Each named move below is a turn or a mirror, shown by a few rows before and after it. Which moves, in which order, take the first row of each later pair to the second? The first pair is answered.
gik (before -> after):
[23, 25, -1, -2, 0, -3, -3, 13, 2, -12, 6, -8, -6, 6, 2]  ->  [-2, 12, -1, -8, 8, -1, -6, -11, 13, -1, 24, -14, -11, -10, -15]
[2, -18, 5, -13, -29, 0, 1, -5, 21, 10, -26, 32, 5, 14, 4]  ->  [-11, -25, 2, -16, -26, -3, 1, -10, 20, 15, -20, 30, 1, 8, -3]
[-5, 3, -15, 3, 1, 4, 7, -16, -5, 12, 31, -5, -7, -14, -19]  ->  [23, 19, -13, 8, -9, 4, 14, 9, -16, -4, 11, 1, -2, 12, -3]
vazu (before -> after):
[7, -9, -28, -9, -3, 17, -18, 13, -22, -9, 14, -7, 9, -11, -9]  ->  [25, 13, -16, -10, 0, 3, -20, 14, -15, -20, 13, -12, 5, 0, -3]
[-6, 22, 7, 14, 6, -2, 8, -8, 9, 11, -3, -6, -8, 9, 10]  ->  [-24, 1, 1, 19, -2, 9, 11, -7, 0, 23, -2, 1, -4, 5, 5]
[19, -22, -2, -9, 0, -17, 2, -13, -1, 3, 8, -5, -8, 14, -12]  ->  [15, -28, -2, -14, -2, -10, -1, -5, -3, -1, 4, -8, -8, 13, -12]
linut (before -> after):
[7, 0, -3, 9, 15, -5, 2, 2, -10, -2, 24, -42, 1, -8, -10]  ->  [-17, -30, -10, 4, -9, 11, 9, 0, -11, 23, 13, -17, 11, -11, -15]
[27, -7, -22, -6, -2, 14, -19, 6, -9, -30, 30, -12, -9, -13, -24]  ->  [10, -37, -27, -6, -18, 22, -8, 0, -8, -10, 22, 7, 1, -15, -25]
[-11, -25, 4, -1, -3, -12, -3, 13, -13, -13, -29, 5, 8, 13, 19]  ->  [4, -8, 7, 0, 8, -17, -11, 17, -15, -26, -22, -7, -1, 14, 24]
Now pairs of rows:
(2 to 3 moves a pair)
[-6, 6, 8, -11, 6, -6, -9, -13, 12, 7, 0, -2, -3, -4, -1]  ->  [-15, -17, -2, -1, -8, 6, -5, 6, -6, 7, -11, 0, 6, -5, 0]	gik vazu vazu
[-13, 0, 24, -20, 15, -21, -25, -17, 19, -6, -9, -6, -21, 20, -4]  ->  [13, -9, 13, -8, -13, -2, -4, 14, -5, -1, -33, 13, -2, 39, 13]	vazu vazu gik
[24, 30, -1, 1, 8, -10, 1, 8, -2, -20, 8, -14, -3, 9, 5]  ->  [3, -16, -17, 3, -15, 14, 13, 19, -23, 1, 3, 2, 12, 1, -1]	vazu vazu gik
[19, -19, 3, -27, -14, -21, -14, 21, 6, -36, -39, 13, 12, 14, 16]  ->  [13, 3, 17, -31, 0, -36, -23, 1, 29, -35, -25, 1, -2, 3, 11]	gik vazu gik
[-15, -2, -11, 10, -5, 13, 12, 5, -19, 11, 8, -4, 3, -14, 3]  ->  [14, 25, -4, 11, -5, 4, 13, 11, -13, -1, 2, -5, 0, 3, 15]	gik vazu vazu
[-13, -7, -1, -6, 2, -5, -12, -27, 29, 5, 3, 13, 2, 6, -18]  ->  [23, 21, 1, 1, 3, -12, -10, -5, 17, -17, -5, 4, 3, 21, -1]	linut gik
[12, 22, 0, 18, 1, 6, 7, 10, -20, 4, 9, -9, 3, 0, 5]  ->  [-13, -5, -4, 11, -8, 12, 13, 1, -15, 22, 10, 7, 9, -5, -3]	linut gik
[-15, -16, -10, 0, 21, 6, -11, 4, -24, -16, 10, -25, 0, -18, -10]  ->  [-9, -28, -15, 6, -3, 15, 0, 20, -34, -10, -11, -3, 14, -4, 4]	gik linut
